Each path below is one point turned by a fixed rotation once a step. After each direction that follows a path, write how fast that rotation turns it, in degrees a step (0 if it stays still).
Each turn is a multiple of 5 degrees from 10 to 175, or 0.
Each row of a path follows its step; steps can be skipped.

step 2: [  6   3  -7   3  -1   1   2 -12   4  -4  -9   7  -2  -9 -10  -1   0   9
   5   3 -19   5   9 -18   7   2   5   9  -3  -5   9  11   7   1  -3  -6
   1   0  -1   6   2  -5  16  -7  -5   2  -2   5  14  -4]
step 5: [ -7   8  11   4  -8   0 -13   2   3  -7  12  12  -4  -1  -5  -7   5   0
  -2 -14 -16  -6   8   1   5 -11   5 -11  -5   6   4  -3  -7   7  -7   6
  -8   0  -4   7  -9   1   1  -3  -7   9   6   9   8  -7]
step 7: [  8 -10  12  -4  -3   1   5   6 -11   4 -15  -1 -13   5   5   1   0  -6
   2  -9  -1 -11  -6 -11 -14  14 -14  -5   1  -2   5   5  -3   2  -7  -9
   8   2  -7  -2  -6  -7  -3 -10   3   0  -8   6  -3   3]
step 12: [  8   5   4  -3   4   1   4   3   9  -4  -5  17   1  -2  -9   2  -8   8
  -6 -13 -11  -7   2  10  -2  -4  -5 -21   3  -2   2   5   5   1   6  10
   6  -6   9  -4   9  13   0  -2   1   7  12   9  -6   0]
step 15: [ 10  -8   3  -3   7   4   1  -1  -4  -3  -1   3  -4  -6  13  10   3  -7
  15   5   5  -4   6  18   0  -9 -10  -5  -6  -3   0   6   8   3   1   5
  -4   1   1  16  -1  12 -17  -5 -12   3   3   2  -1  -4]
step 17: [ -2  13   7  -5   2   0 -10  -3   1  13  -8  10  -8   7  -6   0   2  -5
  -4  11  16   2   2  -3   0  -7  18 -19  -5  -7  -5   4  -2   1  -4  -8
  -5   7  -4  -1  -6  -8   7  -7   8  -3  -1   0   6   3]
step 18: [  5 -14  -4  -4   1   2   4  -2  -6  -3 -10   3  -1  -9  -1  11   5   0
 -14  -8   6  -4  -5  10   3  18   3  -1  -4   6  -5   2  17   0   5  -9
   2  12  -6   2  -3  -5  -4 -16   8   1  10   4   2  -3]
step 20: [-10  -2  -3 -15  10   1 -20  -5   1  -6  -7   5   3   3   4  -5  -4   7
  11   3  -3   1  -4  -3  10   5   5  -8  11   3   7   8  -9  -4  -2   0
 -10   4   7   8  16   1   8   5   0 -10   1  -4   6   8]
step 25: [  3   4  -8  -3  -6   7  -6  -1   1   6   0 -10  -4 -14   5  -3   1  -2
 -11   2  13  -9   5   3  -5  15  -9   2  11   3  -6   5  -9  -6   7  -5
   4  -2   2  10 -19   1  -4  -6   3 -16   9   2   6  -4]
Speeds:
[ 2 -4  0  0 -2 -1 -3 -1  0  1 -4  0  0 -5  3  2  1 -2  1 -1 -4 -1  2  0
  1 -3  0  1 -4  2  3 -3 -1  3  1 -2  4 -2 -6 -4  2 -1 -1  1  2 -1  2 -1
 -1  0] : 130
[ 1 -5  0 -1 -2  2  2 -1 -1  1 -2  1  0  1 -1  2  0  4  4 -1 -1  1  1 -1
  1 -1 -3  2  4 -5 -1  0  3  1 -6 -2 -2 -1 -3  2  0  4  1  2  0  0 -2 -3
  0 -3] : 85
[-1 -3 -3  1  4 -6 -2 -1 -1  1 -2 -2  0 -1 -3 -1  1  3 -3 -5  0 -2 -5  2
 -1  0 -1  2 -2  1 -1  2  1 -1 -1 -1 -5 -1  0 -2  1  3  3  3  0  3  2  0
  2  5] : 175
[ 6  0  0  0  4  1  1 -2  1 -2  2 -4  5  3 -1 -1 -1  0  2  2  3 -3 -1 -1
  5 -2  0  0 -3 -3  0  0 -1  4  0 -1 -1 -1 -1 -4 -2  0  0 -2  0  2 -1  1
  4 -3] : 55
[ 2  7  1  3  3  1  1  0  1  2  0  2 -1 -2  2 -2 -6  3 -1 -1  0  2 -1  0
  1  1  0  5  2 -2  4 -3  0 -1  3  0 -1 -2 -2  0  5  2  0 -1 -3 -1  3 -1
  0 -1] : 35
